One turn moves every row onto another: examples first, then more rows asked
Zuv: 278	89	49	17	0	44	256	4	277	-274	340	180	-153	-37	-193	-96	-152	-182	-116	53	63	-1	-116	216
zunok: 243	-106	-24	-13	-22	111	346	-183	-15	-179	-79	12	22	101	25	-57	-108	-362	55	-142	162	-7	-168	181
tunu: 194	13	-84	105	-5	103	219	246	63	-464	212	130	252	153	-72	-188	-27	-313	161	-222	64	14	110	-1
terez: 228	71	114	62	6	-18	324	184	83	-102	-181	219	78	135	3	-288	-264	-288	77	-290	118	41	-141	170
zek: 158	21	80	2	232	-218	564	96	235	-332	108	268	-196	339	-137	-229	-173	-299	-37	-32	120	-84	36	58
suz: 224	-71	-167	-186	206	123	342	256	165	-345	-50	171	123	74	-179	-319	-148	-370	-54	73	63	-25	-93	420
kekig: 345	-62	-307	-147	76	121	164	209	132	-435	306	67	10	193	-199	-360	-124	-452	-92	-54	116	14	-258	121
Moba: 220	-179	-108	-180	158	29	194	150	152	-442	219	72	118	74	54	-362	-170	-526	-88	-221	385	70	-124	24
Keke: 172	-84	26	-7	68	-141	220	356	-15	-300	273	185	67	182	-270	-272	-32	-362	-46	-191	313	16	-209	224
ver: 219	12	110	70	222	152	219	274	159	-409	96	18	-187	185	145	-170	-21	-330	-162	-125	166	-164	-264	191
govev: 114	-149	-24	145	212	-168	379	240	305	-469	70	139	-39	246	-193	-61	-9	-209	230	-84	81	-34	-192	-72
Dige: 271	-25	-229	-43	279	133	330	318	154	-260	62	175	87	74	-196	-222	-376	-385	127	-140	360	101	49	92
Gudov: 129	69	-140	330	174	74	255	25	39	-404	27	150	44	0	-82	-205	-13	-445	77	-91	195	159	162	90
dela: 278	182	-173	-55	42	140	148	81	-6	-388	254	32	-168	145	40	-210	-36	-269	-124	-236	271	95	-159	-65
digu: 89	-30	-98	132	246	-15	340	293	270	-612	186	367	-57	-3	52	-214	-112	-405	12	8	88	10	-41	-127
duga: 224	-208	-51	-275	199	31	231	172	170	-342	28	178	-64	56	-116	-185	-108	-312	46	110	94	42	-459	20
Ripar: 279	146	-89	271	17	27	66	172	186	-335	102	195	54	65	-147	-189	-78	-287	-144	-76	242	5	233	70
Vapud: 214	-15	-55	41	307	132	440	219	117	-352	81	149	43	59	-17	-373	-201	-560	53	-318	97	99	14	235
Dos: 382	-171	12	-8	-49	-45	168	76	11	-332	-174	207	-170	-127	-209	-170	-123	-417	-94	-153	283	19	-39	190
miren: 286	-155	66	110	-76	-81	346	22	43	-411	-200	228	-174	22	-146	-117	-211	-395	-121	-272	272	61	-41	73
situ: 138	-42	-245	71	363	-27	193	85	148	-100	4	222	-13	67	37	-248	-186	-281	-103	11	-10	71	-315	-54
tir: 102	-162	-137	80	98	105	150	110	283	-308	-45	69	-53	33	-66	23	98	-64	162	-70	226	156	-94	-12
tabep: 403	-140	144	-131	-8	47	256	110	130	-404	1	166	-156	-37	-50	-80	-214	-444	127	-286	-10	28	-107	70
Vusi: 265	-99	-191	-88	246	-21	327	35	100	-120	106	-9	28	191	-194	-203	-133	-184	-161	104	101	-105	-180	-178
fafep: 279	-95	117	-80	139	-66	147	-98	186	-23	64	243	-40	37	-103	-254	-254	-403	15	-116	137	144	-37	180
lisof: 265	204	-85	-65	-87	4	429	106	92	-386	83	161	-119	26	175	-172	-167	-315	-188	114	92	64	12	24
Zenu: 191	-119	-189	201	84	-87	253	-29	334	-360	0	84	-73	270	-131	-97	-227	-469	156	-54	160	-67	-257	238
muk: 75	81	-116	119	83	133	533	275	149	-218	-40	18	-132	91	-212	-193	0	-308	76	-258	36	201	-119	211
vifi: 8	-153	-283	106	197	82	400	269	246	-241	152	212	-85	-27	-313	-165	-150	-204	-183	-181	229	131	33	114
berab: 142	-148	-55	51	21	-277	145	201	314	-415	-137	87	-26	176	72	-241	-34	-308	178	-5	216	-61	-108	-67
Zurod: 161	-104	-139	-205	125	-57	409	224	258	-289	19	181	-187	293	-136	-223	-209	-264	-48	-243	149	-46	-345	-152
fisog: -127	-307	-197	-26	68	-30	241	14	232	-279	99	125	-150	142	-81	-268	67	-178	-83	-145	81	23	-69	187
vori: 321	-11	-123	104	107	39	70	74	241	-351	216	31	-1	195	-102	-137	-10	-479	194	-78	27	35	182	-8
Tel: 46	-108	-311	54	31	32	386	221	285	-599	88	61	-43	97	-169	-165	-49	-278	-143	-21	188	-116	82	-153
nuli: 139	-36	-337	-10	154	30	149	407	339	-460	72	256	-89	53	-80	-348	-57	-479	-95	5	40	100	18	-16
kuno: 188	-38	-153	-4	219	72	275	265	100	-616	115	-29	-116	-7	-112	-183	86	-468	-84	162	172	-41	-13	-74
bulu: 221	225	-64	229	148	-37	260	181	55	-440	53	117	-255	38	-16	-145	-116	-331	-114	195	27	26	-230	127
tizu: 187	-47	-143	-37	311	33	425	139	29	-229	-49	-52	156	172	-142	-150	-119	-204	-97	13	71	-48	-277	-137
Bul: 187	38	29	35	-89	-42	341	123	-88	-471	206	74	-5	215	16	-232	51	-271	-261	-198	168	-67	-24	108
mani: 195	137	-50	11	70	-277	189	116	63	-405	28	231	-32	211	-103	-174	-295	-271	113	174	106	150	-15	1
vuruf: 114	-53	-140	-129	251	35	446	257	283	-193	-66	106	-71	-164	-96	-49	-13	-290	-4	-116	203	127	184	61
vana: 284	-51	118	-116	-8	-76	213	98	56	-38	-13	34	-38	186	-155	-57	16	-219	-107	-267	248	-52	-14	70
pidaz: 234	-55	74	77	-27	-222	137	165	346	-302	78	307	-33	137	-74	-277	-139	-217	0	84	-46	-25	101	167
nabal: 135	-44	-40	13	227	103	465	199	142	-299	-93	199	-204	-34	-50	-59	-326	-229	-137	13	256	-77	-344	11
rebu: 216	-258	-165	104	202	86	234	27	312	-281	-68	-38	-91	24	-118	-44	101	-353	52	-74	180	-95	70	235
zilig: 329	-241	42	-153	-177	-4	255	185	116	-298	-17	206	-157	49	-151	-192	-153	-344	87	-293	-11	106	-10	41
lele: 153	-52	-108	81	320	-14	244	275	144	-64	83	271	50	141	11	-241	-180	-186	-219	-76	88	57	-264	-129
pog: 39	-83	-185	-183	121	-101	282	180	71	-178	-56	164	-285	41	-221	-230	-167	-265	-262	40	160	144	-216	27

Bul -> vifi
tabep -> tizu
muk -> zek
Where do these go?
mani -> Moba
tunu -> Tel
duga -> zunok

One turn moves every row onto another: examples first, then more rows asked
temo: -34	-35	143	67	92	-11	8	46	109	-369	-240	19	-56	31	13	-47	32	-168
Taku: 73	62	-58	44	-146	48	386	-31	45	54	-17	-13	9	33	2	115	-21	-43
zuz: -92	53	52	328	34	33	-17	139	-128	-105	-220	-65	41	-8	-31	-102	173	-25
Sas: -70	-131	-77	40	-170	-173	-147	-3	94	234	79	-149	146	94	-152	4	7	-57
sekov: -149	-188	-252	-40	-180	46	172	20	184	53	-49	-94	-131	96	105	-5	-41	65
sebi: 152	-207	7	-29	63	-180	-69	-2	-53	-62	18	-50	15	72	-57	-292	39	-5
sal: -178	-271	-127	174	-115	214	23	87	18	171	-27	-84	-18	106	-16	-191	-43	-153
vaza: -141	-44	-177	44	-183	20	122	2	61	-62	-296	56	-59	73	-45	271	-31	-48
vabik: -237	75	-3	162	-93	-16	-21	112	-287	58	-119	-94	38	127	-29	3	15	26
mir: -72	-35	142	-1	117	158	154	-28	42	-146	56	-13	-135	-164	146	-149	-156	-131
Kopal: 47	-115	185	-15	154	16	-40	2	75	-267	-116	-25	-85	2	61	-205	-68	-180
nide: 0	-13	30	12	-81	-34	-202	-20	131	304	-17	21	48	-42	-10	235	-3	-57
fipef: -156	114	-33	140	-180	-61	-93	24	-65	231	-129	-194	101	-15	-56	114	-40	0
norag: 193	-64	-109	-46	-69	-13	10	-68	21	-185	19	93	-178	-116	-104	210	-53	-56
dif: -123	4	-73	229	-26	-59	60	-37	112	83	-197	3	-284	-16	10	-308	-14	-40
bib: -223	-44	253	5	102	6	181	-6	41	-62	-14	55	35	-5	-34	-258	28	90
Vuda: -51	27	73	58	107	2	-181	-10	35	41	14	149	-63	-2	-13	346	32	-84
Gara: -36	-191	-195	82	-264	79	229	-24	80	181	44	23	-54	25	-16	-123	18	-191
Gal: -156	-96	-168	211	-207	180	-25	168	-60	-120	-174	33	-163	-23	-24	61	118	15
peli: -156	-4	-248	177	-246	91	221	-41	101	31	-106	-51	-101	-79	-20	119	-16	-171
Nifil: -373	94	-122	-15	105	-43	-268	-18	50	-5	49	78	-6	8	-38	-82	11	-80
tovad: -135	-29	-54	-128	-259	-49	-297	20	108	7	-40	95	157	-52	1	-114	-73	-126
zekek: -195	151	-53	-180	14	-157	-109	-50	-116	28	-29	189	51	76	-36	-87	7	1
pep: 112	-199	-62	128	-92	150	12	48	-124	10	183	-69	-80	-45	-99	-252	-29	-113
romu: -64	-142	164	67	47	44	4	119	37	-253	-213	21	-38	103	51	-251	69	-144
goni: -217	-72	161	-105	163	-90	82	-93	191	-172	-3	32	-54	-55	-45	-109	-65	101
vor: 30	-216	-47	41	-96	-91	-214	52	6	57	165	-186	153	-88	-90	-30	69	25
setif: -152	-19	2	37	-50	-68	271	-16	105	-388	-53	12	-33	-24	-51	10	-3	-108
dov: -191	-259	55	-1	-68	112	139	124	137	-143	-35	175	-90	70	114	-178	120	-72
las: -85	149	13	-15	-288	-57	-135	19	-16	-27	-66	76	263	-68	-89	-79	-48	-166
reri: -72	-90	-96	183	-2	233	153	-1	248	122	167	-101	-83	-52	43	46	-24	-155
mezip: -132	115	26	41	-161	81	-295	17	100	14	-7	62	174	-177	-12	-18	-83	-220
kana: 41	-64	5	53	194	-50	-222	-19	155	-155	-130	65	-142	-105	49	149	55	-23
godo: 3	54	-20	162	-33	-130	118	-71	185	33	-238	210	-266	0	-30	-69	77	-55
zilu: -198	201	34	56	97	-26	-98	-16	-60	52	121	183	136	21	-132	-75	91	-174
Rabu: 96	-53	48	31	-54	-24	-189	43	23	57	20	7	105	-178	-9	261	114	38
nuvos: 45	6	-31	211	54	-148	100	-143	224	21	0	45	-218	-34	-134	-219	-13	-161
Dup: -332	-16	195	90	134	30	96	11	200	-157	-73	92	-3	-45	-53	-48	92	64
fudim: 40	-84	-179	-28	-136	97	156	-137	143	146	14	25	-178	-137	68	85	-140	-177
dut: 175	-77	-10	-16	41	47	114	-162	64	74	96	-13	-10	-48	-98	91	-211	-233
boti: -90	-32	-35	109	-176	-22	-134	128	-161	47	-105	-173	136	-114	9	69	92	132
rak: -62	-228	-57	-40	31	-157	-173	-25	-20	44	225	-88	10	158	-122	-95	-51	-68

Sas -> nide
dif -> nuvos
Where do these go?
sebi -> kana
Dup -> bib
temo -> romu
setif -> dov
sal -> dut
Gal -> pep
reri -> Taku
vabik -> rak
tovad -> mezip
peli -> Gara
vor -> Rabu
zilu -> zekek

One turn moves every row onto another: examples first, then more rows asked
fuvu: 74	148	107	192	6	-60	132	-204	-61	69	-79	-288	239	95	64
kuvob: 17	203	130	203	96	105	110	-120	70	89	-110	-296	138	120	38
daf: -37	37	226	-59	-31	1	-26	295	-86	124	-191	134	70	-115	139
Midu: -53	-6	122	-14	61	28	278	-191	186	26	-58	139	56	-132	269
Peto: -1	-84	226	10	53	-2	317	-73	80	-87	-3	174	62	-116	207
vop: -63	-69	200	180	-33	12	86	209	-165	347	-35	-96	85	-15	-111
sab: 96	-107	109	70	-85	24	265	-244	172	-4	-83	95	-39	-68	189
Movu: -103	-78	143	129	-9	3	-57	3	-47	428	-81	-90	-64	27	-68
Sifa: -55	-25	157	-40	-152	-90	-23	153	-155	-3	-283	44	42	-123	213
Keter: 1	46	115	276	14	37	-41	93	37	410	-123	-93	88	-25	-115
Pege: 71	-133	160	102	28	-31	193	-151	278	-21	-61	-30	97	-99	294
Kegod: -51	-138	147	76	-178	-29	60	272	-29	10	-120	183	23	-48	165
Bam: 23	-131	143	-108	-129	-56	1	138	-177	-26	-202	93	61	-32	144
Zeve: -49	-104	90	195	98	-28	-67	49	-37	395	-90	-101	-39	-14	-96
Gutu: -39	-71	157	4	-40	3	242	-244	195	45	-8	92	18	-78	276
Kulip: 130	246	49	164	-77	-5	100	-195	14	103	-62	-237	188	33	2
Gozi: -39	297	110	161	131	48	176	-134	-19	189	37	-183	166	-1	4
Duz: -110	-105	129	-33	-92	-248	15	166	-50	-6	-159	123	80	-125	157
nesof: -215	40	157	84	41	-29	68	81	-107	372	-161	-55	-20	-18	-134
lofel: -145	-100	112	119	85	-92	7	120	-206	328	-37	-28	134	-43	-92
Ves: 99	24	173	161	-104	29	352	-56	201	-14	-67	68	105	-93	277
gok: 68	152	66	186	130	-107	164	-183	-36	53	-26	-215	254	91	31
venad: 64	224	161	222	-1	39	221	-57	55	170	110	-197	191	99	12
Rono: -39	-49	150	2	-28	42	-13	16	-84	461	-55	-76	48	-43	-100
Suluv: 7	-217	90	101	-34	-100	-24	174	-7	1	-198	172	34	-65	233
Dofe: 104	94	121	167	42	69	220	-133	220	-23	-137	31	18	-101	321
Fulev: 86	86	70	330	46	-38	196	-173	66	-29	18	-134	212	61	-16
bon: -57	-6	96	-9	-60	-26	-71	208	-87	-3	-286	76	19	-153	196

Kegod -> Ves
Bam -> sab
Where do these go?
gok -> Zeve
Keter -> daf
kuvob -> nesof
Movu -> Sifa
Dofe -> Gozi

